Rotation paths and how fast each direction turns (deg/step)
Each turn is a multiple of 5 degrees from 10 to 175, or 0.
Each row of a path follows its step; steps can be skipped.
Path 1:
step 1: [9 -10 19 36 7 -1 16 4 -15 -10 -6 20 17 16 11 12 10 -22 0 6 -25 -35 25 -29 33 0 -30 -4 28 -35 -12 7 -15 38 -1 -18]
step 2: [20 0 0 12 -3 -13 1 -38 2 3 27 5 -14 16 25 12 -7 -3 2 29 -61 1 4 13 29 -13 19 -18 -8 -12 -26 -32 -31 2 13 2]
step 3: [-17 -7 2 -18 -39 -22 -8 -14 -17 38 23 -2 -26 37 37 1 -18 -11 25 30 -5 -21 19 -8 0 11 -32 -12 -12 -12 5 12 7 -3 -2 24]
step 4: [24 -9 21 8 -3 12 -8 3 9 31 -1 9 4 42 -7 -14 -9 -23 -26 39 -12 40 19 9 -12 19 -25 -37 10 -17 1 23 10 8 7 -24]
step 5: [6 -25 0 2 -10 1 6 -21 33 0 7 17 16 44 11 11 -13 -29 -41 6 22 4 6 10 29 -24 3 -4 -1 11 -26 -12 33 -4 35 24]
step 8: [5 2 38 0 -29 -23 -20 -42 -12 -13 28 19 -4 -3 0 16 19 -25 -6 -13 -22 -6 2 -4 49 -1 -25 -6 25 6 -2 29 -14 -7 15 13]
step 11: [8 -11 26 -2 -11 12 -20 -9 4 13 16 32 7 29 23 13 10 -4 -32 -9 -29 5 42 10 -35 8 -31 13 19 13 -26 -29 5 -3 26 -9]
step 12: [11 -1 34 24 15 9 -4 3 31 33 -17 -10 -4 33 36 28 -11 -15 -4 -14 7 -30 42 -5 20 -10 5 -1 -25 -11 -23 9 -5 24 8 7]
step 13: [-4 -6 18 -6 -11 3 18 -10 -9 43 -14 -5 9 30 -2 -4 54 -25 -5 27 -33 -13 -7 28 31 -21 2 2 -1 -28 -25 0 -19 6 -7 6]
[-9 -1 4 1 -1 -7 -10 -9 5 -2 16 6 -10 3 2 -6 1 5 4 -7 1 -6 3 1 -4 5 5 11 -4 11 0 -3 7 1 6 6] : 125
[-6 -6 -4 -3 -4 7 3 -3 -4 7 2 -11 -2 -1 -8 -6 3 -4 12 5 -1 3 0 6 -4 -6 -12 10 -9 -1 -2 4 7 11 -8 -6] : 110
[-10 0 -3 5 -5 12 3 1 6 -3 10 -4 12 -1 8 1 -6 -5 11 2 -8 0 -3 -9 -8 -3 2 -2 7 6 -2 -11 -7 -5 -1 0] : 85
[3 9 -2 6 8 4 4 -4 4 -4 1 -13 -4 5 5 -3 -16 2 3 -8 2 11 -2 13 9 -3 4 -3 -8 3 -4 1 -3 4 4 5] : 145
[0 1 -3 16 2 -7 3 -7 4 11 -1 1 -3 10 -14 -3 -2 -3 -3 -8 -1 -6 -9 -5 -7 -6 3 -8 -2 1 8 -2 -6 4 -3 -10] : 130
[0 -7 6 6 1 11 0 -5 -10 -3 7 -4 -6 -6 -1 1 5 7 3 -2 -6 -14 -10 1 6 -2 8 -1 3 -14 0 7 -9 3 3 5] : 60
Path 2:
step 0: [40 -9 10 -16 -35 -30 4 21 -7 9 -2 -16 19 3 -6 -4 -15 0 9 19 12 22 18 30 23 -19 -1 23 19 4 7 -12 -36 16 17 -12]
step 1: [-3 19 -14 -17 6 12 -3 -14 27 14 4 -17 -3 10 -16 8 -10 -10 -8 -27 -38 18 16 21 8 -10 -26 22 14 14 11 30 -44 9 -13 28]
step 2: [-13 -4 4 9 0 -16 43 -4 22 -38 -12 20 4 5 -5 4 28 8 10 7 -4 -3 25 -11 49 -18 -23 17 -4 7 -19 6 -1 10 -19 27]
step 4: [-16 -15 24 -14 -5 -10 -10 3 40 28 -23 20 28 12 -26 3 -25 7 -5 -10 -11 7 -8 -34 13 -29 -6 -14 20 9 6 -7 28 9 10 -22]
step 6: [4 -5 -23 -19 -23 -24 4 -2 20 -12 19 -2 -1 -7 4 -12 11 -17 4 7 -33 18 -13 -9 17 -2 30 24 -7 -7 19 33 28 -32 39 7]
step 9: [10 -29 0 2 0 45 -6 -7 26 4 11 -13 9 4 -32 -1 5 16 -10 7 -20 13 24 -15 14 -5 21 20 -10 10 -24 17 -23 31 -11 34]
step 10: [-5 -28 -12 -15 -5 19 32 15 12 -33 0 27 -3 -20 -18 -20 -6 5 4 -30 6 -23 7 -7 43 -4 -11 -13 7 -20 -20 15 -28 -16 4 -8]
step 11: [15 -7 6 -12 -3 7 13 59 10 24 -25 -20 15 -1 -4 2 -2 -11 13 17 12 -24 12 -9 27 -17 10 6 41 -3 24 -7 -7 -3 24 14]
step 13: [8 5 -16 -21 -14 -4 34 -26 16 -2 -23 1 -1 -3 29 21 0 -16 2 23 -16 15 10 -17 41 23 -16 6 -2 22 -18 -15 33 -1 3 26]
[-6 -1 1 -2 6 2 -5 -6 -2 0 0 2 3 -9 0 5 -3 0 -5 8 0 4 -10 15 9 4 8 -4 9 6 3 -4 18 -7 2 0] : 45
[7 10 -5 -7 6 4 3 0 10 0 -8 0 -1 10 0 -3 11 1 5 -7 -14 -4 -5 2 3 -1 0 1 -1 1 -6 -4 8 -2 11 -13] : 160
[-2 5 -6 -5 -1 7 0 -8 7 -5 7 1 1 -11 2 2 8 0 4 -13 6 6 -5 -7 4 1 5 12 -9 7 -1 -10 0 0 -4 12] : 95
[7 -6 4 2 1 7 4 -4 -1 -6 12 10 -8 4 7 7 12 -4 -8 6 -13 3 -7 -5 -2 -3 -3 -1 9 -3 5 -1 0 9 -4 4] : 100
[11 3 5 0 -2 -8 -1 0 -8 -4 5 -1 0 -16 4 1 2 0 2 -4 1 1 4 0 11 8 -12 -2 3 -7 -14 -6 2 4 -3 -11] : 140
[-8 7 -3 -10 -11 -1 1 5 4 4 -3 6 -13 -4 8 3 -1 1 10 9 -2 15 4 9 -7 6 -1 4 -2 -4 2 2 -1 7 3 -2] : 55
[15 5 6 -12 -4 3 2 5 -12 6 2 -1 -12 3 -1 -3 0 2 5 2 5 -1 -1 0 5 -11 2 -1 -5 7 1 5 7 -10 -9 5] : 135
[-4 13 7 11 -1 2 10 -11 -1 2 -3 -2 -1 5 -5 10 9 -1 -4 5 5 -1 7 -1 2 9 -7 2 -8 8 -1 11 8 4 -2 -1] : 65
Path 3:
step 0: [-1 7 -2 -29 -17 -6 2 -23 19 13 -25 1 -24 -14 -7 5 -16 -7 -10 -13 -16 -4 16 -9 1 -5 -41 6 4 36 -14 23 43 19 4 23]
step 1: [20 -14 -7 9 -26 -23 26 -22 8 -6 46 7 -11 -24 17 3 -23 16 -7 20 -27 8 -28 15 -13 -9 -4 20 -11 16 -6 -14 21 -14 -6 16]
step 2: [11 32 -8 15 -29 6 3 -10 13 16 -20 32 -15 -23 0 4 3 10 -10 34 3 -9 -6 -19 -23 -42 7 -30 -5 -2 -3 9 25 25 -8 -3]
step 3: [27 29 5 -9 -3 -31 -4 -15 23 -10 11 12 -24 17 -16 -19 1 18 23 19 -9 -15 -17 17 -8 22 12 25 -25 21 -6 21 9 29 -9 -19]
step 4: [60 51 -25 3 0 2 11 -12 -12 9 -8 17 3 -16 9 -9 1 4 3 -4 1 -2 13 10 -10 -4 -21 1 0 6 -8 -6 13 -14 45 6]
step 5: [15 11 7 -17 5 9 17 -31 12 -12 2 9 0 -4 -37 17 7 9 3 -17 -8 31 -9 13 17 -27 18 23 -19 -6 -23 -8 46 29 9 4]
step 9: [8 14 -17 23 10 9 18 3 33 15 -1 25 -22 -16 -4 6 -48 4 -13 18 6 -5 -8 15 -3 6 4 -7 -1 24 -27 18 34 12 16 27]
step 10: [1 28 15 -15 -26 -11 21 -29 11 -16 -6 16 -3 -8 13 5 22 25 20 25 -15 7 -8 39 -5 -16 -17 -4 -7 35 19 6 27 1 -10 14]
step 13: [24 35 -26 -17 22 -7 -4 -40 -26 2 0 4 -48 -5 -12 3 -9 34 -5 -8 1 -20 13 7 1 -21 -2 6 -16 -10 -19 10 13 3 -6 -2]
[-4 7 5 -2 -1 -6 -1 -5 1 -8 -1 -2 -3 14 -5 -4 4 -8 -9 1 -5 3 1 1 9 -7 -4 -6 13 -4 12 0 10 11 -2 1] : 145
[2 -1 9 -14 -7 0 1 6 -2 3 -7 -3 8 -3 2 7 5 4 1 -3 12 -2 2 8 -4 -12 3 -13 -7 -6 1 6 4 7 2 7] : 140
[15 -2 1 -10 -9 -5 -6 2 3 5 1 -4 2 8 -6 -3 4 -15 6 -2 3 -5 2 -9 -6 14 -9 1 1 1 -1 2 -2 0 7 0] : 90
[6 -10 -11 -1 -3 5 3 -4 -1 10 1 1 5 -2 -9 -4 3 -3 7 12 -2 7 2 3 1 -15 1 9 5 -8 10 -7 -7 1 2 5] : 115
[-5 -6 -3 0 7 -6 -4 -12 2 5 -4 3 -4 5 1 -1 -3 7 6 -1 7 -13 4 9 8 0 -11 -3 -4 12 8 2 -9 7 5 0] : 110
[-2 0 -3 6 -9 -2 14 6 -7 1 -10 6 -6 -4 11 -9 7 -6 12 -8 0 10 -1 -3 5 -2 -10 -4 -1 1 -1 4 -2 4 -1 -6] : 175
